In the rows, zero is written as 128.
A state moves one step at a time under one of 8 hidden systems, and each row is a state written as 26 numbers. Each run below is a few steps of one system.
fuv, path 1 (8 x 26):
[[151 128 122 159  88 132 147 137 139 130  64 157 167 105 168 168 133 176
   85  92 113 126  90 130 173 128]
 [122 151 115  78 145 134 115 100 155 107 197 113 101 119 113  76 120 105
  155 143 133 146 177 121  71 127]
 [136  93 122 158 114 121 143 171  94 156  83 108 123 165 125 197 153 149
  103 152 133 124  73 149 178 117]
 [137 157 150  87 164 137 121  91 131 102 144 188 156 114 136  64  89 139
  149  80 132 132 162 108  97 145]
 [101  93  96 166  89 118 125 126 144 120 117  44 126 123 109 164 151 102
  122 189 117 127 114 140 173 122]
 [167 157 151  78 138 125 146 146 132 146 136 212 115 117 157 117 126 187
   89  87 129 137 135 124  86 110]
 [107 102  91 140 157 153 117 109 110  96 139  53 114 159  98 135 122  74
  191 155 151 142 120 144 153 151]
 [143 144 163 126  96  96 139 151 119 160  91 188 183 123 143 122 116 191
   68 144 107 105 125 109 142 120]]
zon, path 2 (8 x 26):
[[ 89 168  83 157  92  93 124 106 126 117 151 110 157 122 129  70 105 128
  118 176 114 151 188  88 105 116]
 [168 130 111  87 175 140 146 165  90 130 145 157  62 166 138 165 140 159
  130  98 153 159  99 161 102 108]
 [101 171 142 136 128 127 110  88 149 121 144 163 165  98 131  51  99 115
  143 105 121 120 187  86  90 143]
 [135 133  93 138 127  94 151 174  67 145 119 146  98 188 130 153 137 183
   93 156 141 162 120 130 125  86]
 [138 175 140 111 144 153 111 118 162 142 179 150  99  73 162  97 130  96
  147  88 112 124 147 127  57 136]
 [ 89 128  86 150 135  93 139 118  69  93 118 132 133 203  98 100 110 155
  133 151 158 166 167 106 142 105]
 [180 166 150  63 141 142 135 157 148 165 157 180 110 101 167 124 129 158
  101 110 121 126 112 141  74 126]
 [ 66 157  87 209 109 109 122  95 102 104 119 132 129 137 134  95 121 117
  137  95 130 154 183  90 112 107]]
Div, path 3 (8 x 26):
[[124  64 130 102  98  96 144  98 164  81 134 100 112 112  81 155 162 160
   85 151 110 134 138 142 165  93]
 [148 114 143 127 205 149 119 126  64 104 126 141 112 153 123 146 114 106
  189  78 135 136  85 156 138 158]
 [101 146 108 149  93 119 140 111 122 117  80 143 208 157 124  87  91 164
  115 148 152 128 162  84 162 137]
 [132  89 196 144 114 127 120 148 156 175 102 140 115  91 123 174 168 115
   96 104 104  71  96 138 142 125]
 [125  95 145  64 172 124 120  96 130  82 166  99 124 156  66  95 115 112
  165 165 144 131 146 139 139 142]
 [147 118  96 162 133 109 152 135  68  94  80 153 144 154 144 169 122 184
  109 101 119 165  93 140 173 118]
 [104 141 176 151 135 164 106 109 152 152  97 160 178 114 135  93 109  92
  159  79 148  78 143  96 134 164]
 [113  81 151 120 100  84 130 148 131 153 126  94 129 156  79 143 151 139
   90 214 119 103 127 128 157 108]]
Div, path 4 (8 x 26):
[[121 119 159  72 162 125 124  92 125  94 133 151 172 161  86  66  93 140
  158 138 155 117 164 109 137 151]
 [122  87 118 180  98 106 143 131 105 110  73 118 140 135 121 188 148 158
   95 120 108 132  98 140 193 113]
 [129 117 202  91 183 153 107 112 130 136 123 163 155 134 106  93 110  98
  175  97 146  83 130 124 127 171]
 [107  81 105 141  93  88 146 119 115  97 100 100 148 164  84 142 137 162
   95 185 128 136 137 121 187 107]
 [159 104 193 111 180 145 119 123 109 124 108 179 128 109 133 147 124 126
  152  53 116 100  85 150 136 154]
 [ 82 101 110 140 110 120 135  97 126  99 105  95 170 177  78  96 111 125
  145 170 164 122 168  97 178 133]
 [161  97 188 129 144 106 130 158  94 148  95 179 135 115 132 173 141 162
   94 104  93 102  74 151 148 126]
 [ 99  94 135 104 138 154 121  68 168  78 123 108 151 141  80  90 119 104
  167 114 166 114 167 112 159 151]]
roguv, path 5 (8 x 26):
[[142 110  70 106 100 162 158 115 154  85  90  91 158 160 127 151 122 159
  126 148 170 156 113 139 194 141]
 [111 100 197 120 185 119 114 134  97 143 135 185  83 148  97 121 150 116
  145  67 141 102 140 126  98 114]
 [143 121  96 139 127 151 121 111 118  94 112  63 181 126 135 139  98 102
  167 167 117 138  85 146 184 177]
 [110  77 173 133 119 114 134 135 149 145 108 158  79 123 100 171 185 143
   90  79 132  97 132 130 133  88]
 [131 119 105  92 157 129 122  72 120  52 151 100 166 135  99  83  86 119
  174 152 127 152 143 130 154 162]
 [133 108 141 143 133 158 147 167 115 166  70 159 104 171 136 186 152 148
  119  78 176 110  93 135 151 119]
 [119 100 170 123 166 107  90  91 118 101 168 100 141  91  95 103 115  72
  167 146  79 108 128 141 127 159]
 [134  99  85 137  88 151 163 127 149 101  75 112 128 148 129 187 150 172
   97 115 158 146 105 137 187 111]]
roguv, path 6 (8 x 26):
[[171 190 108  94 150 159 115 127 133 132 171 134 137  86 181 101  98 114
  157 125 111 146 111 141  81 160]
 [ 84 153 105 212  72 121 129 159 130 188 101 118 122 135 149 140 153 113
  104 140 132 114 144  94 121 101]
 [162 143 148  70 125  81 127 121 140 121 173 149 146  88 125  93 113 162
   86 176  74 133 137 133 101 119]
 [122 185  56 145 105 178 145 137 150 138 130 125 100 144 173 126 131 131
  133 101 178 161 148 113  96 116]
 [113 159 175 158 132  80 105 155  77 186 127 169 161 133 129  86 104 124
  114 159  94  98 136  97 104 128]
 [171 160  79  98  97 152 137 146 172 140 160  86 111  87 170 154 136 132
  108 173 111 152  95 157 110 131]
 [ 76 154 122 180  98  97 126 111 130 134 128 170 117 119 131  95 142 139
  101  91 125 134 197  80  86  87]
 [168 170 114  71 128 129 134 155 121 153 143 126 179 155 142  93  86 156
  123 206 139 133 114 124 122 152]]
kepa, path 7, 8 rows:
[[106 155  99 154 151 110 130  88  78  72 125 170 148 149 132  80  94 148
  148  84 131 170 168 104 118 128]
 [ 93 115 159 167  86 111 104 127 169 169 124  84 148  85 118 126 147  83
  111 177  90  81 132 114 138 132]
 [185 118 118  55 165 111 143 153  95 107 165 138  90 148 126 151 130 173
  115 151 121 167  95 170 116 115]
 [ 99 165  79 161 106 193 130 117 163 137 109 105 131 149 154 116 124  97
  164  98 188 133 147 103 124 146]
 [128 135 190 153 135  78 116 154  87 172 112 196 144 114 136 123 128 152
   91 115  83  97 122 116 112 116]
 [129 118  85 101 113 115 132  72 162  47 166  80 137  97 105 104 119 130
  131 162 103 167 157 137 139 129]
 [129 127 124 150 134 148 125 191 102 203 122  94  90 165 140 178 151  91
  141 156 149 109  81 146 122 133]
 [157 164 138  72 148 148 142 112 143 117 130 202 152 131 148  82  98 174
  125  83 156 134 153 108 100 136]]
Fep, path 8, 8 rows:
[[139 172 120 123  89 134 145 135 143 149  88 177 195 131 164  96  97 186
   87 135 142 123 143  95 136 134]
 [141  97 152 132 102 137 114 115 182 128 131  81 136  54 134 163 155  97
  119 138  79 103  91 155 153 143]
 [104 118 149 104 169 125 121 134 126 148 179 144  44 151  99 117 160 106
  143 107 154 127 164 125  68  96]
 [138 170  61 144 142 112 134 124  59  89 135 118 156 160 148 104  83 152
  149 161 124 185 123 128 135 136]
 [164 147 160 107 109 170 136 153 161 172  81 161 184 114 166 141 114 150
  113 108 145  89  91 125 150 161]
 [ 97 107 142 143  85 106 115 100 192 124 160  94 106  68 110 126 167 101
   98 146  90 109 163 124 113 104]
 [142 114 116  99 195 130 123 142  75 112 172 112  57 170 110 147 136 106
  173 124 140 157 108 163 102 125]
 [126 189  97 136 120 132 139 129 104 128 108 176 180 158 163  74  80 168
  128 119 155 148 159  91 114 138]]
roges, path 9 (8 x 26):
[[118 138  57 127 108 130 159 154 114 128 129 116  83 189 127 149 145 166
  106 144 179 176 146 124 117  90]
 [168 165 159 109 159 120 114 118 103 122 134 183 176  83 163  93  85 143
  133 100  82 124 109 128 107 159]
 [101 124 117 151  66 135 125 147 175 176 116  68 141 129 122 142 147 104
  106 199 136  98 131 115 146 126]
 [147 100 154 115 200 115 118 140  70 116 158 148  61 137 115 160 147 115
  155  88 111 139  92 168 110 124]
 [129 168  61 104  99 177 145  97 180  92 127  95 162 129 150  95 101 137
  145 140 171 159 152 113 137 148]
 [135 156 155 156 129  84 127 181  73 192 122 185 124 139 154 129 127 155
   88 137  99 115 116 118  95 105]
 [146  98 150  99 132 145 109 100 167 102 145  68 160  82 109 128 118  88
  154 168  98 108  98 152 163 171]
 [107 132  85 154 125 147 141 162 121 158 132 121  46 170 135 166 171 123
  127  98 174 151 135 131  96  88]]
fuv, path 10, 8 rows:
[[149 101 204  66 176 102 125 143 103 146 140 195 117 154  92 111 131 155
  119 120 131 101 132 132 113 122]
 [111 113  78 178 118 151 131  76 127  57  94  87 158 120 129 138 116 112
  162  96 131 155 120 130 183 150]
 [149 155 142  84  95 100 130 144 166 162 158 137 153  99 136 100 124 160
   71 194  98 116 146 117  98 117]
 [125  80 117 117 167 145 140 119 120  91 135 119  51 159 100 177 167 123
  148  78 160 149 119 158 139 109]
 [156 177 102 127 127 137 130 140  90 133 106 138 208 143 166  97  70 152
  139 165 125 141 105 118 146 168]
 [ 96  63 181 105 126  95 120  93 162 110 145 118 111 119  56 116 157 118
  114 143 116  96 165 119 140 106]
 [161 153  64 150 104 145 149 130 125 101 108 132 125 101 187 170 130 166
  109  90 117 177  93 147 141 121]
 [137 138 143  56 156 137 120 140 141 156 175 112 127 168  98  84 110 111
  153 196 161 114 146 123  99 142]]
Fep, path 11, 8 rows:
[[123  99 140  71 148  93 133 121 107 109 144 123 147 188  67  95 112 151
  128 202 148 128 153 125 146 123]
 [138 141  83 171 116 164 145 107 126  89  82 144 129 112 172 161 131 150
  132  47 139 157 107 135 155 133]
 [103 123 198 151 126 100 101 154 116 201 121 137 158 125 111 107 126  96
  124 169 100  67 131 108 121 138]
 [125  82  85  89 112 138 154  98 167  68 135  87  97 149  91 152 156 150
  117 134 162 160 140 144 161 103]
 [124 150 150 189 172 115 107 133  53 139 113 179 120 121 157 125 117 112
  153  59 101 131 112 126 108 134]
 [108 126 120 113  93 131 133 139 152 158 111  94 177 175 100 104 114 134
  122 213 166 105 146 103 161 136]
 [149  90 134 127 124 121 144 106 141  84 113 150 101  83 135 178 160 165
   97  57 100 145 103 157 150 106]
 [ 79 139 157 169 158 130  92 126 101 165 141 116 127 147 110  87 120  58
  181 135 133  95 153 101 103 147]]
roges, path 12, 8 rows:
[[ 94 143 166 166 130  94 112 173  84 208 114 156 131 171 120 109 132 116
  118 156 134  88 146  94 105 114]
 [162  75 141  78 144 114 129  93 142  64 146  91 133  94  96 153 133 135
  128 150  88 137  95 169 173 142]
 [ 99 158  96 170 112 176 132 129 155 155 115 139  83 136 154 132 154 109
  143  59 178 133 155 104  96 112]
 [137 130 143 105 163  83 123 126  57 109 130 152 182 174 105  84  82 159
  135 176 116 138 132 120 142 142]
 [148 116 138 113  74 144 139 123 210 140 117 119 128  58 151 162 163 145
   78 116 106 109 115 136 134 121]
 [ 78 122 141 186 171 122  98 131  68 145 135 116  99 165 104 116 130  66
  184 116 136 115 141 117 114 135]
 [168 108 102  47 127 138 162 119 146  81 123 129 140 158 111 140 119 195
  109 148 160 161 121 146 164 124]
 [107 180 135 183 105 121 113 121 143 155 135 165 128  69 171  99 131 114
  114  79  95 123 153  97  79 119]]
zon, path 13:
[[175 146  88  93 148 141 149 141  84 103 107 130 175 168 148 132  87 173
  142 152 147 160  85 145 164 156]
 [104 125 183 138 107 147 128 123 184 164 105 182 118 102 132 124 158 126
  105  57 146  85 156 100 109 114]
 [117 136 105 184 124  68 111 134  61 125 143  94 143 129 127 125 116 120
  122 193  69 150 116 132 133 120]
 [150 133 110  68 143 197 138 145 174 148 150 109  76 151 136 147 147 109
  156 116 190 130 113 148 104 136]
 [110 105 147 134 135  89 129  66 116  54 113 158 174 108  99  85 102 156
  125 105  99 135 162 109 159 130]
 [154 160 128 135 113 141 135 199  99 208  94 147 136 160 168 160 125 146
  107 153 149 110  85 130 125 134]
 [ 93 115 126 154 110 117 112  88 176 107 173 101  78  71 114 122 166  90
  123 105  95 131 167 126  94 102]
 [148 128 106 108 175 127 130 136  56 103 126 110 151 191 117 122  86 134
  172 170 148 154  96 145 155 159]]
Vurig, path 14:
[[144 145 101 128 124 186 146 138 125 131  69 137 177 178 153 132  96 150
  154 106 192 127 104 120 169 161]
 [ 78 112 176 174 130  62 102 121  94 147 141 137 124 122  89  98 138 107
  112 151  83 101 165 102 110 103]
 [176 120 120  73  99 160 149 107 201  95 118 125 145  73 151 155 138 165
  100 106 122 133 102 154 154 140]
 [ 94 106 117 137 155 131 124 159  90 156 139 102  65 206  89 144 151 100
  158 148 174 127 137 130 117 108]
 [157 148 129 104 146 105 125  98  98  82 133 155 200 109 139  81  72 161
  131 141  87 144 119 126 146 159]
 [ 89 110 153 180  94 145 136 137 156 167  71 151 114 138 129 156 166 131
  106  75 161  93 139 103 143 107]
 [139 104 132  83 134  98 114 108 147 103 189  75 113  95  96 117 135 106
  127 199  82 134 129 151 121 131]
 [160 140 100  96 139 163 163 153 107 125  93 171 124 183 152 151 118 181
  125  88 189 156 105 135 140 129]]
kepa, path 15:
[[110 148 127 206  85 129 121 167 114 195  78 117 159 130 163 150 132 113
  115 143 123  98 104 111 147 134]
 [142 131 156  63 163  83 124 109 117  99 184 168 113 118 104  83 119 157
  116 135 101 145 160 127  85 109]
 [122 142  62 172  78 165 131 127 161 129 111  56 131 105 161 164 140 102
  135 147 131 145 104 139 154 141]
 [135 146 168 100 176 103 121 174  66 179 144 185 107 183 121 101 116 140
  131 140 143 113 134 121  87 120]
 [126 150  94 129  75 154 137  80 204  86 128 116 155  58 159 116 126 138
  109 100 115 145 154 117 129 134]
 [109 119 126 179 150  76 113 169  35 163 131 114 105 171 115 146 131 115
  132 173 104 131 104 136 126 113]
 [154 153 135  44 122 167 128 109 204 129 164 126 143  98 135  91 115 128
  131 143 145 117 148 124  98 149]
 [120 137  78 202 104 114 143 155  81 136  93 133  99 145 164 178 150 150
  105  99 126 160 108 130 136  97]]
Vurig, path 16, 8 rows:
[[ 94 101 114 130 130 139 146 142 104 135  90 130 119 223  88 130 133 144
  140 138 199 127 147 107 159 113]
 [132  94 176 118 152  71 114  89  99  80 129 147 175 104  91  99 104 143
  121 142  70 116 133 129 156 138]
 [124  94 141 107  88 161 156 127 193 131  78 137 136 142 112 158 159 160
   97 104 179 102 129 121 171 118]
 [117  73 142  98 165  82 121 114  96  96 170  96  94 155  57 126 142 121
  137 178 112 138 140 145 136 108]
 [165 123 130  81 138 151 156 119 124  91  78 168 185 157 131 126  96 185
  127 107 160 132 111 131 180 153]
 [ 64  78 170 174 125  89 113 110 112 131 108 125 123 157  66 120 151 109
  126 131 129  93 166 102 150 101]
 [177  95 147  53 112 118 144 108 172  89 135 118 162  90 113 138 126 175
   91 163  99 130 106 152 165 134]
 [103  86 128 113 151 146 146 136 117 123 108 139  81 207  85 150 153 138
  141 103 200 127 144 124 142 105]]

Which system made each run below?
path 17:
[[ 91 132 120 159  97 106 135 111 113 124  78 141 200 165 112  89  97 155
  116 157 145 117 160  83 168 133]
 [123  92 172 118 142 105 108 116 153 130 175 118  69  75 103 145 176  99
  119 116  83 112 133 148  97 105]]
 : kepa
path 18, 2 rows:
[[176 137 101  87 123 135 129  99 160  78 169  96 131  57 153 136 124 135
  124 138  76 159 103 164 126 142]
 [ 70 133 108 169  90 140 141 120 150 144  93 150 116 164 119 115 148 138
  111  94 183 125 185  84 124  96]]
 : roguv
path 19 (2 x 26):
[[162 132 132 146 169 103 110 140  49 117 132 114 158 120 139 136  93 115
  155 157  74 139  69 157 148 161]
 [123 142 139  88  99 180 145 132 202 157 104 150 143 149 132 110 136 145
  118 112 202  98 159  97 121 131]]
 : Fep
path 20:
[[153 111 150  92 162 176 115  86 154  86 126 115 157 100 123 124 109  99
  182  89 132 115  99 149 156 179]
 [ 99 134 105 158  89 102 139 168 106 175 101 122 135 188 117 129 134 151
   94 189 158 124 144 101 139 102]]
 : Vurig
path 21 (2 x 26):
[[156  80 164  85 165 141 150 139 108 113  92 166 113 171 100 167 141 163
  131  88 164 121  94 153 165 128]
 [ 88 102 143 173 141 106 113  76  97  74  98 132 180 135  95  96  99 118
  152 108 112 121 151 104 170 145]]
 : Div
path 22:
[[ 81 117 129 155 144  93 130 119  69 115 104 153 145 200  86  93 106 145
  136 133 159 133 170  92 145 113]
 [133 102 178 114 116 143 109 109 196 133 149 107 120  50 125 141 156  92
  123 114  85  89 116 144 124 142]]
 : kepa
path 23 (2 x 26):
[[128 126 122 178 131 149 101 122 124 131 133  62 135  86 144 152 129  61
  168 138  90 118  84 152 144 165]
 [118  64 145  83 129 145 134 112 162 111 116  85 129 171  69 141 144 118
  146 162 171 104 126 137 179 139]]
 : zon
path 24, 2 rows:
[[126 182 162 136 112 155 116 153 160 203 126 172 131  95 174 108 130 115
  119  94 133  92 138 103  75 132]
 [111 118 105 112  93 109 123 122 177 133 179  61  96 107 103 124 158 104
  108 202 114 133 158 132 109 105]]
 : Div
path 25, 2 rows:
[[ 77 142 159 184 133  84 112 116  81 140 113 183 150 144 115  79 115 130
  125 104 118 113 174  82 108 115]
 [141 104 144 107 102 102 117  99 174  99 160  84 145  53 114 131 139 121
  102 175  64 122 120 151 142 131]]
 : kepa
path 26:
[[124 123 132  95  91 150 126  74 218  95 143 100 163  70 115  99 126 118
  124 142 118 114 162 115 137 149]
 [136 133 115 143 149 127 122 166 102 162 164 115  40 121 146 178 171 102
  132 111 113 141  99 161  81 100]]
 : Fep
path 27:
[[116 108 138  79 138 164 125  70 200  82 155 114 114 106  95  99 138 106
  158  99 151 122 167 124 123 139]
 [144 119 130 139 133  96 141 134  66 107  76 160 194 159 130 130  91 182
  113 143 119 137 103 125 184 141]]
 : zon
path 28:
[[ 94 100 127 203 148 104 125 113  61 100  88 153 113 152 114 149 139 131
  139  69 121 138 126 123 154 110]
 [145 133 172 109 130 154 112 123 142 148  94 132 217 121 133  99  88 118
  147 156 130  85 107 117 163 183]]
 : Div
path 29:
[[140 166  95 170 135 112 139 131  63 107  96 182 150 136 173 126 100 173
  124  77 116 165 117 119 129 124]
 [132 134 184  88 104 134 119 134 181 172 125 128 186 106 120  93 114 121
  109 182 126  73 138 106 131 155]]
 : roges
path 30, 2 rows:
[[171 107 110  51 115 108 149 120 155  89 161 114 118 116 110 141 140 180
   87 177 111 155 118 153 139 109]
 [111 151  75 168 147 184 123 143 109 143 128  92  85 167 152 148 136  80
  181 101 177 146 115 135 116 141]]
 : kepa
path 31:
[[160 111 195  88 115 154 129 129 193 157 107 158 150  75 140 144 143 139
  101 100 116  78  97 136 138 146]
 [113  95  85 146 144 100 146  98  75  53 113 124 114 170  99 142 125 161
  133 110 137 179 139 138 167 105]]
 : kepa
path 32 (2 x 26):
[[140 182 154 106 134 147 112 110 165 146 161 170 137  70 159  79 113 118
  136  91 112 117 154 109  65 142]
 [108 125  66 147  81 129 134 146 150 147 142  53  91 145 126 156 158 113
  113 190 142 146 131 137 130 102]]
 : Div
path 33, 2 rows:
[[127 195  88 109 103 169 131 131 182 155 160 126 119 109 168  90 124 120
  131 125 154 141 162 105  66 130]
 [140 139 123 167 139  82 119 168  41 158 112 128 157 145 145 142 105 135
  121 179  86 131  82 137 142 135]]
 : roges
